128 stands for zero in the data rows.
Some points:
[115 156 123  90 149 101  65 163]
[139 101 124  93 131 148  87  90]
[100 129 112 113 118 127 157 111]
[156 109 106  48 113 153  82 151]
[150  90 107 115 126 111  62 140]
[151 102 108 163 128 157 188 139]
[144  65 101 126 103 124 124 126]
[ 61 143 136  59 134 103 154  84]
[162 107 113  92 166 144  61 186]
[106 143 113 193 118 126 157 122]
[133 141 158 112 150 128  79 149]
[130  97 144 192 121 111 209 144]
[150 148  76 187 145 145 131 172]
[149 122 130 155 128 146 140 112]
[123 151 130 108  71  95  52 136]
[126  94 167 176  93  90  98  91]
[183 102 114 103  80 140 119 124]
[ 99 123 111  98 101 179  92 167]
[149 118  96 148 159 138 124 206]
[159 123 255 115 113  55  98  72]
[139 119 138  49  81 123 138  90]
[172 131  52 155 180 208 202 209]
[123  97 152  75  49  28 121 152]
[143 127 114 178  76 200 214 134]
[112  94 191 103 181 108 186  74]
[178  48 123 192 187  86 191 136]
[101 125 159 113  80  56  93 150]
[124 152 154  65  91 140 116  66]
[112 166  46  85 111 197 176 158]
[ 83 152  63  73 107 155 105 142]
[131 115 117 150 134  81  78 165]
[137 133 181 135 129  85  88 106]
[182 161  86  66 165 158 145  96]
[135  79 169 170  71 123 116 131]
[177 136 173 134 205 146 103  51]
[115 123 174  99 118 108 171 173]
[ 50 143 103 137 113 130 122 141]
[101 123 134 156 130 122 198  75]
[147  95 158 106  68  78  45 139]
[105 133 113 139 169 126 147 103]
[104 208  92 119  90 101  68 214]
[ 92 111  38 141 111 197 199 138]
[118 158 132  93 122 111  53 190]
[119 154  45  90 180 195 223 134]
[110 117 165 154  93  90 209  82]
[151 147 162 186 114 164 101 135]
[145 134 165 122 169 153  66 135]
[100 115 214 180  92  96  95 102]
[108 100 170 129 116 116 127 130]
[110 146  98 143 172 123 209  86]
[165 130  83 105  68 103  57 173]
[138 138 112 163 166 145 143  91]
[158 155 105 115 132  99 125 179]
[ 76 173 130 130 185  95 153 136]
[119 177 133 114  85 165 176 162]
[121 165 119 137 132  92  20 106]
[126 144 188 167 174 146 169  83]
[121 173 112 167 255 191 106   0]
[155  77 184 167 108 158 181  80]
[ 94 142 108 193 205 161 167 156]
There is one direction along which these points spread out most. How many in every 100 of the points above lie lower along it than each point below? Round to a whole number. More than half of the points above lie lower than the first one.
[138 138 112 163 166 145 143  91] 22
[106 143 113 193 118 126 157 122] 25
[104 208  92 119  90 101  68 214] 85
[ 83 152  63  73 107 155 105 142] 50
[121 173 112 167 255 191 106   0] 10
[126 144 188 167 174 146 169  83] 20
[130  97 144 192 121 111 209 144] 18
[119 154  45  90 180 195 223 134] 0
[110 117 165 154  93  90 209  82] 35
[ 76 173 130 130 185  95 153 136] 37
[150 148  76 187 145 145 131 172] 23
[ 92 111  38 141 111 197 199 138] 3
[101 125 159 113  80  56  93 150] 92
[165 130  83 105  68 103  57 173] 88
[159 123 255 115 113  55  98  72] 95
[100 129 112 113 118 127 157 111] 40
[100 115 214 180  92  96  95 102] 83
[151 102 108 163 128 157 188 139] 13
[119 177 133 114  85 165 176 162] 33
[ 50 143 103 137 113 130 122 141] 45
[145 134 165 122 169 153  66 135] 63
[155  77 184 167 108 158 181  80] 30
[110 146  98 143 172 123 209  86] 7
[144  65 101 126 103 124 124 126] 53
[ 61 143 136  59 134 103 154  84] 47
[115 123 174  99 118 108 171 173] 52
[139 101 124  93 131 148  87  90] 62
[101 123 134 156 130 122 198  75] 17
[143 127 114 178  76 200 214 134] 8
[115 156 123  90 149 101  65 163] 80
